Rotation paths and how fast each direction turns (degrees a step)
Each turn is a multiple of 5 degrees from 10 to 175, or 0.
Each row of a path follows its step; steps can be skipped.
Rotation 1:
step 0: [ 10   7   7  -1  -7 -12  -5  -5  14  -6  10 -10   4  13  11   2  -2 -12
 -10   4  -2  -9   3 -19  -9 -21  -6  -3 -12  17   0  -3  21 -20  -8]
step 1: [  1  -4   1  -3 -10 -12 -11   7 -22  13  -4  -4 -18  -1  16  12  -7   0
   8  -1  10 -16   9 -10   2  -3 -24 -13   2  -3  -9  10   0  -6 -15]
step 2: [-18  15   2  -7   0   4  -5  -3   3 -12  18  -6   0  -1   4  -9 -14 -11
  12  14  -4  -3  -5 -11 -14   2 -19 -12   3  20 -17   0   3  10  -1]
step 3: [  0  14   0   5 -12 -15   1   8 -13   8   2  18  -4 -16  12   1  10 -11
   8  20  -7  -7  -1 -11  -5  16 -16   8 -14   0  12  -1  13 -11  -1]
step 4: [-17   4 -11 -10  -2  -8 -13  13   5  -1   0  -1  10  16   0   0   9  -2
 -14   2 -14 -15 -11 -17  -7 -12 -17  -8 -16   7  -7  -1  -8 -16   1]
step 5: [ -8  11  -7   6 -13   1  -9  -6 -25   2   0  -5 -11   5  -6   6  14 -23
   5 -11   0   3  21 -21  -1   4 -16  -4  -4  -4   0  -5  -9   3  -7]
step 6: [-24  17   4   6 -19   7 -18  11  28   3  -1  -6  -3 -13  -4  -1   0  -9
   2   8 -10   5  -2  -5  -4  -3 -13 -11  -5  -6  -5   0   9   5  -9]
step 7: [  2   0  12   8   3   3 -11   3  -4   6  -5  14  -4  -2  20   4   7 -24
  -3   7   5   3  -6 -23 -17  -3  -9  -1  -4 -19   7 -20   3 -12   7]
step 8: [ -8  20   3   4  -4  -6 -14  14   7   8  -8 -12   2  10  14  16 -10   0
 -20 -12 -12  -4  12  -7  -8  -4 -11 -10   3  21   6  -8   2  -9   2]
step 9: [  6  12   3   2 -17 -10  -5 -10 -15  -1  15  -4  -9   0   6  11  -4 -20
  11  -8   3   6   6   1 -16 -14  -4 -22  -2 -11 -11   0   9 -16  -8]
step 10: [-11   3   6   4  -4 -14  -6   5  20   9  -3  -9 -11  -4  25 -13   2  -7
   3  11  11  -8   2 -11 -10   1  -7  -7   1  16 -11  -1  11   3 -25]
Speeds:
[-1 -5  3 -1  4  4  2  0 -1  3  7  4  3  2 -5 -2 -1  7 -1 -1  2  5  0  2
  5  2  8  1  2  0  4  2 -1 -1 -4]
0
[-2 -2 -3  3  7  1 -3  2 -3  0  0  1  1  5  2  1 -3  6  3 -6  1 -2  4 -5
 -5  4 -2 -3 -2  1 -1 -3 -4  7  3]
115
[ 3  0 -1  6 -1 -7  0  2  1  6 -4  0 -4  2 -1  3  3 -2 -4  0  6  2 -2 -1
  3  9 -2  1  4  3  3  5  1  4 -1]
160
[ -2  -3  -1   0   0  -3   0   0  -1  -3  -1   4   0   5  -3   2  -3  -1
   0   2   3   6 -11   1  -5  -3  -1  -6   1  -4  -5   4  -4   0   3]
145
Rotation 2:
step 0: [  5 -11   3   6  15  -1  -5  13  13  12  -8  13   9  -6   1  17   3  -5
  -3   6   2 -18  15  -7  25 -11   2 -12  -2 -15  18   6 -11   9  -1]
step 1: [ -4 -15  -7   7  -6   0  -2   8 -13 -26  -7   7   1   7 -16   1  19   9
   0 -22 -16  -2   4   6   7   0  -4  11  12  22   5 -12  -1   2  -1]
step 2: [  1  -4  11  -7  -9   0 -14  -9  16 -18   8 -14   1  10   4  -1  -3  -2
 -10   5   7   1 -11 -12 -18   2  11   3  11   2 -21  11  26 -12  10]
step 3: [ 14  11   5  -2  12  -8   7  -3  -5  19   5 -25  -7  -1   6  -6  -4 -14
 -11  -1   8  -7  10   9  -2  20 -11 -26   2  -8   5  -3  -6   6  11]
step 4: [ -4  18  -6  15 -10  22   7   6  -2  -1 -11  -1  -7 -25  -7  -9   6  14
  24   6  -6   4  19   2  10  -9  -4  -6  -1   6   8   8 -12  -6  -2]
step 5: [-13  10   0 -10   7 -18 -10   8  16  -7   3  13  14   1  -6  15  11  -1
   8  -7 -14  -6  -6  -7   2 -24 -10   1 -15  -3 -15   2  17   1 -12]
step 6: [ 17 -21  -6 -19   7   1 -13  -9  -6  11   2  -2   8   3 -11   1   2 -16
 -11 -22  -6  -5 -21  -7   7   4   6   2  13  -3   9  -5  -9 -13  11]
step 7: [  6  -5  17   5 -18  11  -1   3 -11   5   6   2 -13  -6  25   5  11   4
   6  -2   3 -10  17   6 -18  16  12   5  18  13  -7   0  -3   0   6]
step 8: [-13  12 -19   2  -3   0  11 -12  11  -5   9 -18  -3   1  -4  -6  12   2
   3  12  20 -10   8  -4  -5   6  -6  -8 -25   4 -18 -15   8   3  -5]
step 9: [ -6  18   2  -4  20  -3   8  -4  -3  10  -7   2   3  -8  -9  -4 -15 -13
  10   0 -16  21  -4 -21  -1  -7  -1  -3 -14  -2  13   2  -4  -4  25]
step 10: [ -5   2   8  -2  -3  -5  -1  17 -12  11   5  13  -1 -13   7  10   8  17
  10 -17  -1   0 -21  21  -2  -6   0   7   5 -19  13   8  -1 -13 -13]
Speeds:
[ 0 -7 -8  4 -4 -3 -4  3 -1  5  3  6  1  3 -2 -2  5 -6 -1  0 -4 -1  2 -2
 -1  1  5  0  1  0 -2  6  1  2 -2]
65
[ 1  0  8  0  3 -2 -2  4  1  2 -2  4  2  2  8  4 -4 -2  2  3 -4  1  7 -5
 -2 -2  0  0 -1  4 -2  3  2  3  5]
160
[  2   5   2  -1  -1  -3   4   5   3   1  -3  -1  -4   0  -1   0  -2 -11
  -3   0   3  -1  -5  -5   6   1   2   4   2  -4  -1  -1   0   1   3]
115
[ 0  0  1  5 -4  0  1  5  3 -2 -1 -1  3  1 -2  0 -2 -3 -1  0  1  3 -1 -5
 -6 -2 -3 -1 -3  7 -2 -7  0 -5 -9]
110
Rotation 3:
step 0: [  8  -7   4  -4  17   5   9  14  -2  12   0  -5  10   0 -11  18  -8  -5
  14   8  -9  -8   3  -1  -5  10  -3 -13  -7   2  -4  -7  -4 -18 -25]
step 1: [-16 -14 -13  -8   5  -2 -10  -9 -13   9  -4   5   8   7   0   1   6   6
  -2   4   3 -25 -15   7   5   8  -1 -13   6  15   5   4   1  15  15]
step 2: [  5   6  -4  -1   7  -8   2  -1   9  -1  13  10  14  25  10   0  -6   2
   3  -3  20   7 -11  -8  -1  16   0   8   0 -10  -7   9 -20 -13  -9]
step 3: [ -9   8 -13 -17  -5  -2   6  -3 -13   5  -7   5   3 -13  11  12  -6   3
  -7  -2 -15  -5   7   5  18  15  -7  -7 -11   1 -14 -17  -2   1 -16]
step 4: [  3   9   8   8   8 -28 -12   0  -3  -4  -1  -7  19   4  -1  -7  -8   1
 -13  12   8  -7   4   4  -6   5  -7 -11   2   8  13  -1 -17  16   5]
step 5: [  7  -5   8  -9  23  13  15 -10  -7  19   1  -2   2  15  -3  12  -7   9
  -3  -1   6   1  17  10  -9  10   2  10  -8  -2 -13   3  -8  -7  -7]
step 6: [ -6  -9 -14  -5 -22   2  -5 -11  -2  -4   0  -7   7 -12  -3  13  10  12
  -6  14   5 -20  -7   7   5   4 -17  -2   0  11  -2   0 -21  -6   6]
step 7: [  1   2   3  15   2 -21 -11  -1  -3  17   4   1   9   8   8   5 -14  -4
  19  -2   3   1 -15  10 -21   9   0  -4   0  -8   2  -6  -6 -11 -15]
step 8: [  0  -1 -11 -15  14   2   6  -5   1  12 -11  -1  22   1   5   6   4  18
   1  -8  -4 -25   8  -5  17   5   1   0   1   9  -1  -3  16  -2 -13]
step 9: [ -2  -7  -3   1  -3 -10  -4   3   8 -13   0  10  11   4  -6  -2 -15  -4
 -16  -3  17 -12  -8  -8 -12  16  -1 -20  -6   9 -14   6 -18   4   9]
step 10: [-16   4  -5 -15  10   2   4 -21   0  12   3  -2  -7  11  11  -4 -13  -5
  -2   8   4   1   5  16   4  14   5   5 -13 -12  10 -10  -9  -7 -18]
Speeds:
[-5  5 -4 -1  0  3 -1  3  1  1  3  0  5 -3 -2  0 -2  0  4  2  8 -1 -8 -2
  0  2  0 -1  1 -3 -4  2  9  3 -2]
55
[ 0  0 -5  1 -6  7  3 -5 -1 -5  3 -4 -3  5  5  0  0 -3 -1 -2  4 -1  0  2
  0  4  1  1 -2 -2 -3  9 -3 -1  3]
95
[ 8  0  2 -3 -5 -3 -4  3  6 -2  5 -2  3  1 -2 -2  8 -3 -3  4 -1 -2 -1 -1
 -3  7  2  4  1  1  0  0  0  3 -3]
155
[ 0 -3 -2 -3  3  0  3 -4 -4 -2  5 -3  0 -3 -5  2  3 -4  3  8  2  1  5  2
 -8 -6 -5  1 -2 -2  0  1  1  1  0]
60
[-1  1  3 -3  0  4  0 -5 -5  7 -3  0  0 -1 -3 -3  1 -7  0  1 -1  3  3 -3
  3  5  2  3  1  4 -1  3  3 -6 -7]
145
[-1  2  4 -1  1  7  2  5  0  4  3 -3 -5  1 -9 -4 -2  4  0  4  0 -3 -4  5
  1  3  0  0 -3  1  5 -1 -5 -2  3]
70
[ 3  3  0  1  1  5  1  0  2  1  5  6  9  4 -3 -3  0  4  0 -4 -4  0  5  2
  3 -5 -4  6 -1 -3 -3  2  0 -3 -1]
125
Rotation 4:
step 0: [ -2  -8   5  -4  -5 -14   9  -2   5   0  20  -8  -2  -1  14   9   5  13
  -1  -4  -1 -12  13  -1   5 -15   6 -15 -21  -7 -13  17  19   8   0]
step 1: [ 17  -2   2  -3 -20   6  17  -7   7 -20  -2   4  -2  -2   4  15 -10   8
  16  -8  -6   2   4   6  15 -14   8  16  -7 -16  -7   0   2  -7   5]
step 2: [  2   5  12   9 -12   1   7  -8   2  -5   3  -9  10 -10  -3   2   2   7
   6  11  13  19  12  23   4 -16  -4 -15 -11  12  -3   6   4 -15  14]
step 3: [  8 -14 -22  11 -12 -10  15   5   5   1 -15 -11   2   8  -5   6  -7   7
  -8  -3  14  -1  13  13   4 -15  -5   5  -6   1   9  -2  16  14  10]
step 4: [ -2 -10  15   9  -3   0  26 -16 -19  -1   0  -3   2   2  -4   8  -6  14
  -2  19   2  -6   1  -5  -9 -16  13  -2  -1  -8   9   6  -4  12  17]
step 5: [-10 -10  -2  -3 -14 -17   3   5 -10 -12  10  -4   0  -5  12  10   4  17
  -7  -5  -8  -7   5  19   6 -17  15 -14   0  -3 -12  15   9   8  -7]
step 6: [  9   6 -11  -3 -28  14  23  -5  -4  -8   7   7   0   8  -4   6  11   5
   8  -3 -14   7  14   7   5 -13   3   5 -14 -16  -1  -2  -4  -3   2]
step 7: [ -6   3   8   3   0   7   8   3   8  -1 -11 -25   2   2   5  -1   5  15
   0   3   6  15  11  18   7 -15   8  -9 -11  -3   3  18  -4 -20  13]
step 8: [ 14  -8 -19   5   0  -6  17 -17  -3   0  -6  -9  -1   7  -5  11  -6  -3
 -13  -8  13  10   3  23  13  -8  -2   2  -5  -3   7  14   5  17   3]
step 9: [ -6 -15   2  -2  -8  -3  23 -14   4   6   6  -4   1  -9  -4  13  -7  18
   5  14  -3  -4   2   2  -4   1  10 -21  -1  -8  18   2 -10  12  19]
step 10: [-16 -11   0   4 -21  -9  12   4  -8 -17  -6  -4  -5  -3   5  13   7  19
  -9  -3  -4   8  -3  25   3  -1  17   2  17  -1  -1   1   3   3  -8]
Speeds:
[ 4  6  2  0  6  1 -2 -1  4  5  4 -1 -2  4  6  4  0 -1  3 -7 -1  5  6  1
  3  1  6  0 -3 -3 -1  1 -3  1  1]
55
[ 1  2  2  2 -1  2  0 -8 -6  4  5  2 -4 -2 -5  2  3 -6  1  5 -1  3 -1  3
 -3  0 -1  6 -2 -6  2 -3  2 -1  1]
155
[-1 -5  1  1  5 -3  5  0 -3  7 -3 -5  0  3 -3 -1  0 -3  0  0  8  1  0 -7
  2 -3 -1  1 -2 -5 -3  4 -2  1 -5]
85
[-5 -3 -7  3  3 -3  0  2  4 -2  3  3 -3 -1  3  2  3  1  0 -4  4  2 -3  5
 -6  0  2  6 -5  4 -2  4  5  1 -4]
145
[ 1  2 -5  1  2 -3  3 -3  8  3  1  1  2 -1 -2 -3  0 -5  1  4  7 -4 -2  5
  5 -2  2  1  5  2 -1 -2 -4 -3  6]
65
[ 5  2  3  6  3 -6 -4 -1 -6 -2  1  2  5 -3 -2  1 -2 -2 -3 -3 -2  3 -3  6
 -1 -3 -1 -2  2  2 -3  6 -5 -2 -4]
125
Rotation 5:
step 0: [ -7  10  18  -7   3   7  11  -1  14   4   4   6   2   7  -6  12  17  13
   2  -3   1 -27 -11   3   0  -8  -3  11  15  16 -15  -9  -3  -4 -10]
step 1: [  4   6  -2 -14   6  -5  -8  -8   4  -4   3  32  15 -10 -10  -5 -11   1
  10   5 -16 -11  -5 -10  -1   8  -4  17   6   1  -4   4   0   9 -22]
step 2: [  6   1  14  -5   2   9  13  -1  15  -4  -1  16   5  -9  -2   8  15 -18
   6   9   7   4   6  12  -1  10 -22   0  -5  -2   2  14   9  28  -1]
step 3: [ 13  14  13 -12   2   9   1  16  -2  -3  -5  -3   1 -18  24 -10  16  -6
  17 -14 -14  11  -3  -8 -10   9  -6  -7   5  12  -9   7  -6   1   3]
step 4: [  3   2   6 -13 -10  15   3  18   1 -12 -18   7   4   7 -12 -12   1  -3
 -13 -13 -10   1 -22  -1 -10  -6  -9  -7   1  10  15 -11  16   5   1]
step 5: [  3 -17  23 -22 -11   8 -19   3  -4  -2   0   0 -10   0 -17  -1   8 -14
   9  -2   5   9  -3   3  -6  -6   8  24  10   0  -3 -15   2  -2  -3]
step 6: [  5   8  23  -6   3  -4  -9   9  16  -5  22  -7  16  -1  -6  -4   2  15
  -5  -4  -4  -9  14  14  -3   0 -17  11   4   1  -3 -25   2  -1  -3]
step 7: [  4   5  17 -11   9 -27  11   1   4   2   3  15 -11   0  -9 -13 -11  -2
  -5  -6 -17  -5   8  -9  13  10  -6  19   7   8   0   3   0  12  11]
step 8: [ 18   8  21  -8  18   2  20   8   1  -5   0  -6   8   3 -11   7  10 -15
 -16  15   3  -1   1 -14  -6   4  -1   8 -10   3  -8  18  11   1  -9]
step 9: [ 21   7 -11 -15  21   1  -4  12  -3 -20   6  15  -4  -2  12  12  12  -8
   6   0  -1   9  -5 -13   2  -9  -3  -1   1  19 -11 -16   3   1   2]
step 10: [-12  -3  11 -18  -7   7  -6  -2  -4 -16   0  11 -11   9   7  18   4  -4
 -13  -2 -24  -8  -3  -8 -18  -9 -17 -10   3  -5  -2  -5  14   8  -2]
Speeds:
[-5  4 -1  6  0  3 -1 -1  2 -4  6 -1 -5 -3  1 -4  5  2  2  0 -3 -6  0 -6
 -3 -1 -5  1  2  2  2  0  0 -2  8]
110
[ 0  1  7  2 -1  3  2 -7  0 -1 -1 -8  3 -1  3  2  8 -5  1  3  7  2  0  0
  2 -1  4  5  1 -2 -4  0  1 -1  1]
125
[-1  2  1 -3 -2  7 -2 -5  4  3 -6  3  2  0 -2 -5  1  3  7 -4  5  0 -3  2
 -2  5 -5  1 -3  3  3  3 -6 -1 -2]
25
[-3 -8  8  3  1  3  3  2 -2  6  3  5 -8  3  1  3  0 -4  1 -6  1 -3  2  0
 -1 -1  0 -2  0  0 -1  4 -1 -1 -1]
140
[ 3 -3  4  1 -5  1 -2  5  1  6  4 -5  3 -3 -4 -6 -3  0 -1 -5  2  7 -1 -2
  0 -3  0 -1  5 -2  6 -2  0  2  4]
40
